One turn moves every row onto another: examples first, then more rows asked:
paga: [ 12.5  16.7  19.1 -10.1  -1.8 -20.8  13.1   3.3   0.4   9.8   9.5  -5.4
  -2.3   2.8  -6.6   7.1  -9.2  -3.2   9.7 -10.1  -1.3  22.7]
tuga: [-14.0 -17.6   7.7  -8.9  -3.4 -22.3  -6.8  10.7 -17.6 -19.0  -5.2  -4.4
   5.5  -9.6   6.1  -2.0  -3.0  10.2  -0.1  -8.5  13.3  30.8]
moba: [-14.9 -20.1   5.9  -9.1  -4.9 -23.3  -5.3  10.0 -17.1 -18.5  -5.5  -4.7
   4.8  -9.0   5.9  -2.2  -2.9  12.0  -0.1  -8.8  12.2  30.6]
pokem: [ -0.6   1.9   0.2 -11.3  -7.9 -17.7  26.1   2.5   4.8  -8.0   9.0  10.9
  -9.9   0.6 -19.6  -4.9 -14.4   5.8  -7.2  -9.3  -1.1   7.0]
Sidi: [  6.4  10.3  10.9 -14.9  -2.3 -19.5  24.4   2.7  -9.7   2.3  14.8 -11.5
  -6.1   6.5 -16.0   5.7 -17.7   6.2   7.5 -10.4  -0.5  13.7]
tovof: [  7.9  -8.7  -2.3 -11.5  16.1 -31.4  17.0   2.1 -13.9 -17.2  14.3   6.3
 -14.2   9.9 -16.6  -2.4  -4.6   6.1  12.0 -10.2  15.5  -6.1]
diruz: [ 11.4  -5.8  15.9  -0.5  10.8 -19.7   9.0   3.6   7.7  -7.6   1.4  27.5
 -13.4  -6.1  -7.2   3.0  17.2  -1.6   9.7 -11.8  20.3  18.0]
Vam: [-14.4 -18.0   7.0  -8.8  -4.3 -21.9  -7.3   9.4 -16.3 -18.6  -5.3  -4.9
   5.6  -9.1   5.8  -2.7  -1.9  10.6  -0.3  -8.2  12.9  30.1]
boge: [  4.4 -13.7   6.3  -2.9  11.9 -17.3  21.3   2.9  -2.4 -14.8   8.0  23.8
 -17.1  -5.4 -18.3   1.4  11.2   9.4   7.4 -13.8  23.1   7.5]
fad: [-11.7  -1.0   0.3  -6.5  11.9 -25.5  30.4   4.9 -17.3  -9.4  12.5   7.2
 -15.7 -10.1 -11.7  -3.7  -7.5  14.3  17.7   0.4  12.5   1.8]
Veseg: [ 17.4  12.2  25.4  -5.8   6.7 -21.3   7.3   3.1  -0.4   8.2   5.9   1.4
  -5.6  -0.1  -4.7  10.9   4.7  -5.4  17.3 -10.7   9.0  26.2]
kemen: [  9.1   5.6  14.5   1.4   8.3 -28.5  -1.2   3.9  13.6   1.4   4.0   9.4
  -6.7   3.1  13.5  10.5  10.0  -4.9  14.5  -1.5   6.7  20.0]
vuk: [ 10.9  10.5   2.6 -13.1  -0.5 -34.1   6.5   4.8   3.6  -2.0   9.2   2.5
  -3.1   9.0  -6.4  -4.6 -15.7  -9.8   1.0  -3.1  -5.2   5.9]
pob: [-15.7 -17.1   3.5  -7.7  -4.3 -20.0  -4.5   8.7 -18.4 -15.9  -3.3  -4.7
   4.5 -14.3   6.9  -1.8  -2.0  13.6  -1.4  -6.3  11.8  28.5]
pona: [-16.1 -19.0   3.6  -8.4  -3.7 -22.0  -6.4  10.1 -18.3 -14.4  -3.7  -2.9
   4.8 -13.0   8.0  -1.0   0.3  13.1  -0.2  -6.6  13.8  31.2]
ravin: [ 11.2  -6.3  14.3  -9.0  16.0 -18.0  21.9   2.3 -17.8  -5.3  13.4   0.1
 -14.3   2.1 -18.5  10.0   6.0  11.6  22.0 -16.2  22.1  12.9]
gif: [-15.8 -18.5   3.6  -7.0  -3.0 -20.4  -3.9   9.2 -19.0 -14.3  -2.8  -3.7
   3.8 -14.5   6.5  -2.1  -0.9  13.3   0.3  -7.6  14.3  31.1]
dif: [  7.2  -8.7  11.3   1.8  21.5 -26.8   3.6   3.4   4.7  -8.1   6.0  13.2
 -14.0   1.7   7.3  12.7  19.1   5.0  20.1  -5.7  20.6  13.7]
Birug: [-13.6 -19.4   6.0  -8.5  -4.5 -21.1  -5.7   9.6 -17.1 -17.8  -6.3  -4.8
   5.3  -9.6   5.1  -3.0  -3.0  11.7  -0.3 -10.4  13.9  29.5]
daza: [-17.4 -17.2   3.2  -8.3  -4.3 -19.9  -4.9   9.8 -17.6 -16.0  -1.7  -3.8
   4.0 -13.8   7.5  -1.2  -1.7  14.1  -0.8  -6.2  11.6  30.5]
sigoz: [  6.1   1.5  -3.7 -15.8   2.5 -31.7  16.7   3.4  -9.2 -11.4  13.4   1.8
  -9.1  11.7 -13.8  -4.2 -16.2   0.1   3.3  -6.9   1.2  -3.9]
zeg: [ 10.3   6.4  17.8  -1.5  -0.1 -19.6   6.7   5.0  16.8   1.0  -1.1  22.8
  -6.9  -6.6  -2.8   1.1   8.0  -7.5   2.6 -10.1   7.1  22.1]
neb: [  3.0  12.3   6.5  -5.2  -1.4 -27.2   5.5   4.1  14.3   5.1   7.3  -0.7
  -5.1   7.5  10.0   6.8  -6.9  -2.6   2.8   0.3  -7.8  15.5]
suv: [  1.1   5.2  16.4   2.9  17.9 -27.3  12.4   7.2  -4.0  -0.8   2.7  19.0
 -13.9 -16.8   4.2   1.2  12.6   1.8  26.3   1.6  18.1  17.2]
gaz: [ -5.1  -8.8  -7.2  -9.1   9.6 -23.5  25.5  -0.2  -7.8 -13.9  17.5  -1.8
 -14.8  10.0  -8.9   5.9  -8.4  17.3   8.0  -3.0   8.2  -1.1]
dolod: [-14.6 -19.0   8.1  -8.3  -4.6 -21.9  -6.6   9.7 -17.7 -20.3  -6.8  -4.4
   5.6  -9.4   4.3  -1.9  -3.1  11.5  -0.8  -9.6  13.7  29.9]
zusot: [ -0.5  17.0  16.8   0.8   7.2 -27.7   8.6   9.4   4.4   8.1   1.5  14.0
  -6.8 -16.9   7.9  -1.4   0.5  -5.4  19.4   4.7   4.5  19.4]
lor: [ -4.6   4.5  -5.5 -11.1  -1.3 -26.6  19.5   2.7   3.2  -5.1  14.5  -5.5
  -6.8  10.9  -2.3   3.4 -17.1   8.9   1.5  -0.5  -7.1   4.2]
divat: [-14.1 -17.0   5.0  -8.2  -3.7 -19.9  -5.3   9.8 -17.3 -14.6  -3.5  -3.1
   5.8 -13.9   7.0  -1.4  -0.3  11.9  -1.6  -8.1  12.0  31.6]
digom: [ 13.7 -10.0   7.2  -8.0  21.8 -31.9   7.6   3.2 -10.4 -15.0   8.8  14.1
 -14.1   5.4 -10.3   2.3  10.4  -0.6  19.3 -10.7  22.0   1.7]
dur: [ 19.5   0.9  14.7  -2.9  18.2 -33.4  -2.7   6.4  -0.7  -5.8   4.1  15.9
  -9.1   2.7  -1.2   2.9  11.5  -9.5  16.7  -9.4  16.3  11.0]
Gini: [-15.2 -18.1   6.2  -8.7  -4.5 -21.8  -6.0  10.6 -17.2 -18.1  -4.6  -5.2
   6.2  -9.5   4.4  -3.0  -3.5  11.8  -0.7  -7.6  12.5  29.8]
vivud: [ -6.6  20.1   7.9  -5.7  -1.0 -28.0  17.4   7.4   1.1   7.1   5.7   5.3
  -5.5 -13.3   2.0  -4.2 -14.0  -2.1  11.2   6.3  -4.7  14.5]
gizi: [-10.8  10.9   0.0  -8.6   1.6 -26.4  29.5   7.2  -8.4  -1.2  11.7   2.8
 -11.8  -7.9  -8.3  -5.8 -19.5   8.1  10.3   3.5  -0.9   4.7]
les: [  4.9  10.8   8.7  -6.4  -9.8 -20.2  13.3   4.3  16.5   0.9   3.6  14.2
  -4.5  -2.5  -8.1  -2.5  -9.9  -6.0  -6.3  -7.8  -4.5  15.7]
duve: [ -4.3  -3.9   8.6  -0.6  20.6 -27.7  22.3   5.3 -15.3  -9.1   8.6  16.1
 -18.2 -16.5  -7.4   0.6   7.1  11.8  26.1  -1.8  22.7   7.2]
neveg: [ 16.2   9.8  11.6  -7.1   5.6 -34.3  -4.1   6.3   6.2   0.5   5.2   9.0
  -3.8   5.0   1.4  -1.0  -1.1 -15.1  10.7  -4.6   2.0  12.7]
Kabi: [ -0.3 -15.7   1.7  -3.0  20.4 -24.6  17.7   1.8  -6.9 -15.8  12.7   7.9
 -18.8   5.9  -3.0  10.9   9.1  15.6  18.5  -6.9  23.0   3.6]
Sopof: [ -0.3  -8.9  -2.7  -8.9   1.6 -16.0  29.7   2.4  -3.5 -15.7  10.0  15.6
 -15.3  -1.2 -23.1  -2.3  -5.3  12.9  -0.1 -13.6  12.2   2.9]
felad: [  6.4  -1.3   8.7 -14.6   5.8 -18.9  29.6   1.0 -16.9  -4.7  17.6  -7.8
 -12.0   5.6 -21.9   7.9 -10.0  13.5  13.0 -14.2  10.5   8.6]
zuz: [ 16.6   0.6  23.4  -4.8  14.5 -19.7  12.0   3.7  -8.6   2.3   9.0   4.5
 -11.4  -1.2  -8.4  12.0  12.6   2.5  22.9 -14.3  21.1  20.7]
seres: [-16.4 -15.9   4.0  -8.1  -3.9 -20.3  -5.5   9.0 -16.6 -13.7  -3.0  -4.6
   5.8 -13.9   7.0  -1.5  -1.9  12.1  -1.6  -6.7  12.0  31.3]

diruz moves to boge
sigoz moves to vuk
Now these:
kemen moves to dif
vivud moves to zusot
paga moves to Veseg

